Each row has a name. Each piece below is followed by the name of the row it came from, unless a question asks for something else. Each question is about the rows just above it.

[ 82 187 148 110 168 141] : Dofi
[141 122 110 141 108 146] : tep
[168 110 187  82 142 148] : milam
[122 142 110 108 146 141] : lud
[135 108 113 131 140 103] : gupit
[111  82 168 141 148 187] : Nov
[203 150 143 103 118  94] : mosib
Put [141 146 108 110 142 122] back in order: which row is it?	lud
Put [ 94 143 118 203 103 150] back in order: which row is it?	mosib
[146 110 108 122 141 141] is which row reordered?	tep
[148 187 110  82 141 168] is which row reordered?	Dofi
[187 148 141 168  82 111] is which row reordered?	Nov
Which row holds these entries in another order? [ 82 110 141 148 168 187]	Dofi
[110 141 187 168  82 148] is which row reordered?	Dofi

[202 148 154 195 148 153 153 158 168] : tole
[155 145 151 160 148 153 152 161 157] : tulok
[151 157 161 152 160 145 153 149 155] : suti
[149 153 202 154 195 153 158 148 168] : Visi
[158 153 202 196 167 148 154 153 148] : sikit
[147 152 150 162 146 147 145 165 149] : zeze
[156 167 157 150 146 160 162 156 148] : Pifud
[165 149 147 152 150 162 146 147 145] is which row reordered?	zeze
Which row holds these entries in another order? [195 148 153 153 158 168 202 148 154]	tole
[202 158 153 148 168 153 148 154 195] is which row reordered?	tole
[168 158 153 153 148 195 154 148 202] is which row reordered?	tole
Put [160 145 153 149 155 151 157 161 152] back in order: which row is it?	suti
Which row holds these entries in another order? [155 151 160 145 153 161 157 152 148]	tulok
Put [149 147 152 150 162 146 147 145 165] back in order: which row is it?	zeze

[141 131 131 124 136 134 133 135 124 127] : rel
[127 131 111 137 101 118 131 128 118 144] : Rozu
[124 135 133 136 130 134 127 141 130 124] : Rozok
[121 159 119 114 103 195 177 117 128 131] : Vemos
[128 137 134 133 145 124 137 156 128 120] : donaz
[127 135 130 133 136 128 135 147 127 124] : keful
[127 135 130 133 136 124 134 141 124 131] : Rek
Put [131 124 141 134 124 136 133 130 135 127] back in order: which row is it?	Rek
[124 130 141 127 134 130 136 133 135 124] is which row reordered?	Rozok
[124 131 127 135 130 133 136 124 134 141] is which row reordered?	Rek

[174 151 143 145 113 134 117 117 145] : Zubog
[127 113 120 108 125 160 138 141 140] : rano
[125 160 140 120 128 113 138 141 118] : nipug
[150 119 131 138 153 122 119 132 107] : Gog
[125 160 140 120 128 113 138 141 108] : fude
[132 154 143  88  78 109 106 135 153] : vade
[152 202 167 102 109  87 116 158 116] : Tume
[113 107 120  97 109  98 122 149 110] : noge
[142 131 134 132 148 139 125 120 133] : lil
[128 114 128 138 137 129 119 111 141] : luzo
[160 113 120 140 108 127 138 125 142] : Kevif
Which row holds these entries in another order? [108 141 138 113 128 120 140 160 125]	fude
[122 132 150 119 153 119 131 107 138] is which row reordered?	Gog
Which row holds these entries in another order? [108 140 120 138 160 113 128 141 125]	fude
Which row holds these entries in another order? [108 113 120 125 127 138 140 141 160]	rano

[124  79 118 132 181 130 171]  Pok
[130 132  78 181 171 118 124]  rig
[118 152 107 141 146  99 119]  gim
[ 98 143  70 133 106 126 162]  fuso
[114 173 113 108 126  67 180]  pib
[129 168  88 184 169  96 104]  rifir
[136 150  89 172 162 106 115]  vuse
[105 133  70 143 162  98 126]  mogu
[172 106 115 162  89 150 137]  Sano
Put [124 118 171 181  78 132 130] back in order: which row is it?	rig
Put [126 105 133  70 143 162  98] back in order: which row is it?	mogu
Put [ 89 172 106 115 150 162 136] back in order: which row is it?	vuse

[112 155  94 142 107 143 128 112  78  95 100 149 157 104 161 123 103 131
 106 108 135] : lagu
[108 142 131 123  78 143 104  94 128 106 107 135 103 157 161 149 112 155
 113 100  95] : repa
[135 108 123 112 155 144 106 103 161 128 142 157 104  95 131  78 100  94
 149 112 107] : sasum
Which row holds these entries in another order? [161 149 112 155 113 100  95 108 142 131 123  78 143 104  94 128 106 107
 135 103 157]	repa
Put [107 112 149  94 100  78 131  95 104 157 142 128 161 103 106 144 155 112
 123 108 135] back in order: which row is it?	sasum
[ 78  94  95 100 103 104 106 107 108 112 113 123 128 131 135 142 143 149
 155 157 161] is which row reordered?	repa
Put [ 78  94  95 100 103 104 106 107 108 112 112 123 128 131 135 142 144 149
 155 157 161] back in order: which row is it?	sasum
Which row holds these entries in another order? [ 78  94  95 100 103 104 106 107 108 112 112 123 128 131 135 142 143 149
 155 157 161]	lagu
Which row holds these entries in another order? [161  94 108 135 157 103 123 106 131 149 143 155 128 113  78 112 104  95
 100 107 142]	repa
Which row holds these entries in another order? [100  94 112 123 112 104 106 142 103 135 108 155 149  78 157 128 107 131
  95 143 161]	lagu

[ 52 130 117 150] = duduf
[129 117  52 150] = Fesi
[129  53 117 150] = foz
Put [ 52 117 129 150] back in order: which row is it?	Fesi
Which row holds these entries in another order? [129 150 117  53]	foz
[150 117 130  52] is which row reordered?	duduf
Which row holds these entries in another order? [ 52 117 130 150]	duduf
Put [117  53 150 129] back in order: which row is it?	foz
Which row holds these entries in another order? [129  52 150 117]	Fesi

[123  95 124 134 120 131 161 112 116 115 118 125 104 136 146 127  86 106
 143 121 123 127 116 127 150 121 140 121  90 128 129 115 116 129 158 134
 124 154 158 115 122 111 147 101 150 135 139 107 130 108 138  94 118 144
 137 112 120 154  99 127 116] = suzus
[108 122 150 161 127 115  99  95 143 131 158 116 128 137 127 140 120 116
 125 129 127 130 127 112 146 116 116  90 135 111 150 118 138 123 101  94
 104 123 118 124 121 134 107 147 121 124 136 158 115 107 154 154 121 115
 139 144 129 120 112  86 134] = gaso
[119 106  88 134 107 123 118 126 125 128 109 124 133 117 148 152 112 108
 154 119 127 138 132 138 119 103 131 116 114 115 131 142 128 129 137 145
 156 127 117 184 107 149 121 138 126 138 115 118 118 143  92 131  97 102
 149 122 111 123 132 115 166] = Fineg
[116 130  92 139 119 121 116 107 113 141 131 115  85 111 101 147 127 130
 135 126 100 125 117 149 117 139 100 151 100 135 112 128 108 131 141 132
 152 118 146 121 142 124 116 123 104 116 123 127 144 150 152 140 115  99
 106 101  99 133 124 136 130] = Sibev
Which row holds these entries in another order? [123 132 115 166 119 106  88 134 107 123 118 126 125 128 109 124 133 117
 148 152 112 108 154 119 127 138 132 138 119 103 131 116 114 115 131 142
 128 129 137 145 156 127 117 184 107 149 121 138 126 138 115 118 118 143
  92 131  97 102 149 122 111]	Fineg
Which row holds these entries in another order? [124 134 120 127 161 121 146 129 139 127 111 138 122 104  94 158 137 121
 136 127 154 101 150 118 121 125 123 116 118 123 115 135 116 150 144  95
  90 143 116 108 147 115  99  86 112 129 154 124 127 158 128 131 120 130
 116 115 107 112 107 140 134]	gaso
Put [132 115 166 119 106  88 134 107 123 118 126 125 128 109 124 133 117 148
 152 112 108 154 119 127 138 132 138 119 103 131 116 114 115 131 142 128
 129 137 145 156 127 117 184 107 149 121 138 126 138 115 118 118 143  92
 131  97 102 149 122 111 123] back in order: which row is it?	Fineg
Put [127 140 120 116 125 129 127 130 127 112 146 116 116  90 135 111 150 118
 138 123 101  94 104 123 118 124 121 134 107 147 121 124 136 158 115 107
 154 154 121 115 139 144 129 120 112  86 134 108 122 150 161 127 115  99
  95 143 131 158 116 128 137] back in order: which row is it?	gaso
Which row holds these entries in another order? [134  86 112 120 129 144 139 115 121 154 154 107 115 158 136 124 121 147
 107 134 121 124 118 123 104  94 101 123 138 118 150 111 135  90 116 116
 146 112 127 130 127 129 125 116 120 140 127 137 128 116 158 131 143  95
  99 115 127 161 150 122 108]	gaso
Which row holds these entries in another order? [121 140 118 112 127 120 150 111 139 112 106  90 108 154 131 122 107 138
 121 161 127 116 124 120 116 115 101 158  94 144 135 127  95 115 128 115
 146 147 124 104 129 136 121  99 130 134 118 137 125 154 116 158 127 143
 116 123 129  86 123 134 150]	suzus
Put [ 86  90  94  95  99 101 104 107 107 108 111 112 112 115 115 115 116 116
 116 116 118 118 120 120 121 121 121 122 123 123 124 124 125 127 127 127
 127 128 129 129 130 131 134 134 135 136 137 138 139 140 143 144 146 147
 150 150 154 154 158 158 161] back in order: which row is it?	gaso

[129 113 117 135 101 161] = koti
[113 136 117 129 160 135] = vulot
[113 101 117 129 160 135] = ruka
[145  96 113 166 194 157] = zap
[146 113  97 194 157 166] = dage
Put [166 194 146 157  97 113] back in order: which row is it?	dage
Which row holds these entries in another order? [101 113 117 129 135 161]	koti
Put [101 113 117 129 135 160] back in order: which row is it?	ruka

[102  91  90 148  91  91  68 145 181 153 175 100] = mufo
[145  85 148  91 153 117 111 145 148 123 158  80] = pof
[ 93 154 133 159 140 111  94 125 100 151 117 194] = ropot
[ 80 145 145 123 117 148 148 110 158  85  91 153] = kove
Put [148 123 158  80 145  85 148  91 153 117 111 145] back in order: which row is it?	pof
Which row holds these entries in another order? [194 117 151 100 125  94 111 140 159 133 154  93]	ropot
Which row holds these entries in another order? [ 80  85  91 110 117 123 145 145 148 148 153 158]	kove

[145 123 143 108 148 147 118 118 144 108] = Pege
[143 123 118 148 108 147 145 143 118 108] = lon
[147 118 145 122 118 143 144 108 108 148] = sepi
[143 147 123 118 148 108 145 118 143 108] is which row reordered?	lon
[108 144 118 118 147 148 108 143 123 145] is which row reordered?	Pege
Put [108 147 108 118 143 118 145 123 143 148] back in order: which row is it?	lon
Put [108 145 123 143 108 148 147 118 118 144] back in order: which row is it?	Pege
Put [108 143 123 118 148 108 147 145 143 118] back in order: which row is it?	lon
[108 108 148 147 118 145 122 118 143 144] is which row reordered?	sepi
Which row holds these entries in another order? [108 147 145 143 118 108 143 123 118 148]	lon

[141  91 134 115  85 104 152 149 105 181  84 174  96 132 113 128 148 169
 164 150 189 137 111  92 122 126 148 155  89 174 166 118 165  92 145 100
 194  92] : Mazil
[152 105 174 165 132 181 114 134 111 169 104 148 174 145 141 137  92 148
  92 100 194 165 150  89 118 164 122  92  91 128 115  84 155 149 126 189
  85  96] : zome
[141 137  92 111 174 134 164 150 122 165 152 194 113 149 181  91 169 132
 165 148 126 104 148 128  92 105  89 100 118 145  96  84  85 115 155  92
 189 174] : rizak
Which row holds these entries in another order? [166 118 165  92 145 100 194  92 141  91 134 115  85 104 152 149 105 181
  84 174  96 132 113 128 148 169 164 150 189 137 111  92 122 126 148 155
  89 174]	Mazil
[148 155  89 174 166 118 165  92 145 100 194  92 141  91 134 115  85 104
 152 149 105 181  84 174  96 132 113 128 148 169 164 150 189 137 111  92
 122 126] is which row reordered?	Mazil
[166  91 113  92  96 118 141 115 145 148 165 152 104 169 194 181 122 189
 100 149 126 105 164  92 148  89  85 174  84 128 174 155 111  92 132 137
 134 150] is which row reordered?	Mazil
[ 84  85  89  91  92  92  92  96 100 104 105 111 113 115 118 122 126 128
 132 134 137 141 145 148 148 149 150 152 155 164 165 165 169 174 174 181
 189 194] is which row reordered?	rizak
Put [174 189  92 155 115  85  84  96 145 118 100  89 105  92 128 148 104 126
 148 165 132 169  91 181 149 113 194 152 165 122 150 164 134 174 111  92
 137 141] back in order: which row is it?	rizak
Put [ 91 105 100  85 149 189 148  92 128 181 155 174 132 111  96 134 113 150
 122  92 118  89 164  92 137 165 126 104 152 174 148 194 115  84 145 165
 169 141] back in order: which row is it?	rizak

[104 117 121 118 155 135 107 150 131 151 115 104  99 113 115 155 170  94
 146 121 112  98 148  96 142 127 144 148 163] = Rurav
[125 125 128 126 130 119 123 122 136 116 120 132 126 133 126 121 127 133
 129 118 138 130 127 130 125 119 132 118 129] = zezon
[120 130 123 122 133 118 116 129 138 118 125 129 119 132 127 136 133 125
 136 132 119 127 126 125 126 130 129 121 126] = fize
[150 155  98 148  96 162 115 112  94 155 117 148 121 118 135 146 113 127
 151 142 121 104 170 115  99 104 144 130 107] = labov
[104 172 149 124 127 131 161 159 137 134 129 136 112 120 155 165 139 123
 143 111 119 125 114 152 119 111 131 111 122] = zunem
[121 142 117 121 104 155 151 148 118 113  99 107 155 170 146 112 163  94
 148 115 115 134 150 127  96 104 144 131  98] = pizu
[148  98  96 121 118 130 163  94 146 135 104 112 155 148 127  99 115 107
 150 170 115 121 113 155 142 151 144 104 117] = Nonab
Put [ 94  96  98  99 104 104 107 112 113 115 115 117 118 121 121 127 131 134
 142 144 146 148 148 150 151 155 155 163 170] back in order: which row is it?	pizu
Which row holds these entries in another order? [131 165 123 120 122 111 114 111 111 161 136 137 112 172 143 125 155 124
 152 104 127 139 134 159 149 119 129 119 131]	zunem
[163 121 115  96 155 144 148  94 115 107 131  99 135 150 117  98 121 142
 151 104 146 118 170 112 148 127 155 113 104] is which row reordered?	Rurav
[115  94 104 150 155 107 170 144 162  96 127 113  99 130 155 121 112 104
 142 146 151 115 118 148 117 135 121 148  98] is which row reordered?	labov
Which row holds these entries in another order? [150 146 162  96 115  99 127 148 117 151 107 118 113 170  94 144 121 155
 104 121 135 142 148 112 130 115 104 155  98]	labov
Put [104 111 111 111 112 114 119 119 120 122 123 124 125 127 129 131 131 134
 136 137 139 143 149 152 155 159 161 165 172] back in order: which row is it?	zunem
[121 163 118 148 112 144  99 130 107 104 155 151 113 146 121  94 170 142
 115  96 127 117 155 115 135 104 148 150  98] is which row reordered?	Nonab

[ 79  56 125  91 126 122  86  90] = Tob
[159 148 148 112 117  81 162 137] = katuk
[114 139 126 136 178 150 155 123] = Mame
[139 178 126 150 114 122 136 155] = peb
[150 155 127 114 178 136 139 123] = sozok
[114 123 127 136 139 150 155 178] is which row reordered?	sozok
[155 139 178 126 150 114 122 136] is which row reordered?	peb
Put [178 126 150 114 122 136 155 139] back in order: which row is it?	peb
Put [123 155 150 178 136 126 139 114] back in order: which row is it?	Mame
Put [ 90  86 122 126  91 125  56  79] back in order: which row is it?	Tob
Put [126 150 139 136 178 155 123 114] back in order: which row is it?	Mame

[127 131 129 128 128 126 127 128] -> faf
[128 127 131 127 129 126 127 128] -> manu
[127 129 131 127 128 128 127 128] -> nepo
Put [128 127 126 128 128 129 131 127] back in order: which row is it?	faf
[126 127 127 128 128 128 129 131] is which row reordered?	faf

[119  90 133 142 112 153 119 124 138 133 122 141 147  97 144 132 120  92
 133 140 123 134 107]  bupo
[105 150 140 140 146 107 119 107 138 124  88 154 158 131 120 134 148 114
 134 119 129 140 128]  San
[119 133 144 138  92 147 132 107 153 112 133 142 140 141  98  90 134 123
 119 133 124 120 122]  gove
[130 175 151 131 138 124 134  93 134 125 104 121 132 102 114 130 143 122
 131 117 116 148 139]  Zaro
[105 132 138 138 147 138 104 126 103 137 125 112 133 128 129 132 110 127
 131 148 115 107 147]  bek
[129 158 145 112 124 129 139  84  99 122 169 191 118  88 101 156 128 135
 146 144 178 129 118]  piri
[102 107 115 105 137 104 148 138 110 132 132 112 147 125 138 147 138 127
 126 133 131 128 129]  dova
[131 147 133 104 115 112 107 128 138 132 138 128 138 102 148 147 129 125
 137 126 132 110 105]  tipa
[115 110 147 148 133 138 112 131 104 125 128 107 129 103 138 138 127 132
 137 105 147 132 126] is which row reordered?	bek
Which row holds these entries in another order? [139 148 116 117 131 122 143 130 114 102 132 121 104 125 134  93 134 124
 138 131 151 175 130]	Zaro
Which row holds these entries in another order? [132 107 129 138 126 138 128 132 138 104 131 147 148 102 105 110 128 112
 137 115 133 147 125]	tipa
[102 104 105 107 110 112 115 125 126 127 128 129 131 132 132 133 137 138
 138 138 147 147 148] is which row reordered?	dova
[143 122 131 117 116 148 139 130 175 151 131 138 124 134  93 134 125 104
 121 132 102 114 130] is which row reordered?	Zaro
[132 134 148 116 131 130 124 151  93 139 122 104 102 134 114 131 125 138
 175 143 130 117 121] is which row reordered?	Zaro
Which row holds these entries in another order? [107 119  90 133 142 112 153 119 124 138 133 122 141 147  97 144 132 120
  92 133 140 123 134]	bupo

[138 119 131 140 111]  Las
[133 136 142  73 153]  rinak
[127 117 112 143 125]  peta
[127 125 117 113 143]  ridit
[110 123 134 127 136]  lek
[136 134 110 127 122]  zasam
[133 134 130 120 130]  tis
Put [153 133 136 142  73] back in order: which row is it?	rinak
Which row holds these entries in another order? [127 122 136 134 110]	zasam
Put [110 122 127 134 136] back in order: which row is it?	zasam
Which row holds these entries in another order? [143 113 117 125 127]	ridit
Which row holds these entries in another order? [130 120 130 133 134]	tis
Which row holds these entries in another order? [130 120 130 134 133]	tis
[113 117 125 127 143] is which row reordered?	ridit

[183 156 135 142] : Fura
[183 142 156 136] : fote
[182 156 142 135] : gifo
[146 138 107 148] : vokuz
Which row holds these entries in another order? [135 142 156 183]	Fura
Put [136 156 142 183] back in order: which row is it?	fote
[142 135 156 183] is which row reordered?	Fura
Put [136 142 156 183] back in order: which row is it?	fote
Which row holds these entries in another order? [183 156 136 142]	fote

[125 155  63 158 172] = vaz
[172 155 125  63 147] = kefas
[125 155  63 146 172] = fufo
[135 104 112 108 125] = gatuv
[125 173 146  63 155] = piv
[155  63 158 172 126] = zokem
[172 125 158  64 155] = rovez
[104 150 108 137 143] = tiko
[ 63 125 146 155 172] is which row reordered?	fufo
[158  63 172 155 125] is which row reordered?	vaz
Which row holds these entries in another order? [125 158  64 155 172]	rovez
Which row holds these entries in another order? [125 135 104 112 108]	gatuv
[172  63 155 146 125] is which row reordered?	fufo
Put [126 172 158  63 155] back in order: which row is it?	zokem
Which row holds these entries in another order? [172 158  63 155 125]	vaz

[117  94 129 117 135 146 155 109 123 121 129 114 124 139  98 119 141 141
 128 133 145 106 129 116 112 106 122 113 112 151 119 124 105 157 126 147
 121 141  97 104 161 135 137 113 134 125 127] : befeg
[128 106 141 103 122 148 149 153 126 126 129 150 111 144 136 114 134 149
 131 146 127 124 142 111 131 125 132 132 128 118 137 118 126 154 149 129
 108 138 127  77 131 132 133 124 136 125  99] : Tiv
[116  89 115 141 147 129 139  76 126 125 129  69 154 125  89 119 130 122
 138 114 136 103 117 137 110  93 126 109  95 154 105 124  95 163 105 135
 134 149  90 148 184 145 134 101 134 126 144] : vema
[125 127 122 120 109 137 131 113 115 159 117 116 143 128 137 141 156 121
 139 143 117 141 118 127 127 129 130 123 130 142 126 133 125 129 123 126
 131 137 139 140 144 140 131 108 132 137 121] : damig
[137 156 123 143 126 116 117 126 128 129 127 131 130 117 143 142 125 115
 132 121 128 137 121 137 131 141 123 127 139 130 120 137 139 108 122 125
 140 113 140 159 109 118 133 141 127 131 144] : Tonab
[117 118 141  94 119 153 147 152 122 118 132 164  94 147 136 126 144 153
 115 151 145 116 139 110 121 131 121 120 139 138 135 130 128 135 146 140
 110 127 131  76 118 118 137 135 135 125 112] : Nuv
[125 109 128 131 117 137 126 139 159 130 115 125 156 133 118 126 130 132
 137 140 140 127 120 116 117 143 141 131 121 137 129 141 139 108 123 113
 144 128 142 123 142 127 122 127 131 137 121] : degif
[129 141 120 143 133 120 119 110 126 125 129 118 133 118 127 140 128 117
 130 119 136 125 115 138 118 131 119 121 131 143 112 134 127 121 115 133
 140 119 124 159 121 121 133 134 118 130 150] : far
[125 129 125 136 133 131 137 110 123 120 130 122 124 127 126 135 135 128
 124 129 145 116 120 130 115 124 117 119 127 153 122 135 119 130 119 139
 134 123 115 136 132 122 140 130 131 127 144] : butog
Put [122 131 125 140 127 159 156 127 140 137 143 133 144 120 121 131 139 126
 137 130 142 130 143 118 128 131 115 125 141 139 117 109 117 137 141 123
 129 123 127 113 121 108 116 126 137 128 132] back in order: which row is it?	Tonab
Put [144 131 127 141 133 118 109 159 140 113 140 125 122 108 139 137 120 130
 139 127 123 141 131 137 121 137 128 121 132 115 125 142 143 117 130 131
 127 129 128 126 117 116 126 143 123 156 137] back in order: which row is it?	Tonab

[ 86 130 103  69 101 128 171 138 170 113 149 132 148 138 120 156  90 136
 159 159 134 134 100 152]  kivov
[118 126 130 113 128 116 126 112 123 133 110 146 131 120 112 151 121 144
 125 120 141 134 112 133]  fezot
[151 124  71 137  88 155  79  98 136 104 151 119 170 158 113  92 129 118
 150 128 130 145 130 118]  nopo
[101 103 134 134 128 148 138  68 171 170 136 159 156 100 152  90 138 149
 113 159 120 130 132  86]  Sesun
[126 120 133 112 118 130 125 112 151 113 123 133 146 122 116 120 110 134
 141 144 131 112 126 128]  mipiz
Which row holds these entries in another order? [133 118 126 130 113 128 116 126 112 123 133 110 146 131 120 112 151 121
 144 125 120 141 134 112]	fezot
Put [128 126 112 131 144 141 134 110 120 116 122 146 133 123 113 151 112 125
 130 118 112 133 120 126] back in order: which row is it?	mipiz
[112 133 118 126 130 113 128 116 126 112 123 133 110 146 131 120 112 151
 121 144 125 120 141 134] is which row reordered?	fezot
[ 86 101 103 134 134 128 148 138  68 171 170 136 159 156 100 152  90 138
 149 113 159 120 130 132] is which row reordered?	Sesun
Put [126 128 126 120 133 112 118 130 125 112 151 113 123 133 146 122 116 120
 110 134 141 144 131 112] back in order: which row is it?	mipiz
Put [ 69  86  90 100 101 103 113 120 128 130 132 134 134 136 138 138 148 149
 152 156 159 159 170 171] back in order: which row is it?	kivov
[110 112 112 112 113 116 118 120 120 122 123 125 126 126 128 130 131 133
 133 134 141 144 146 151] is which row reordered?	mipiz

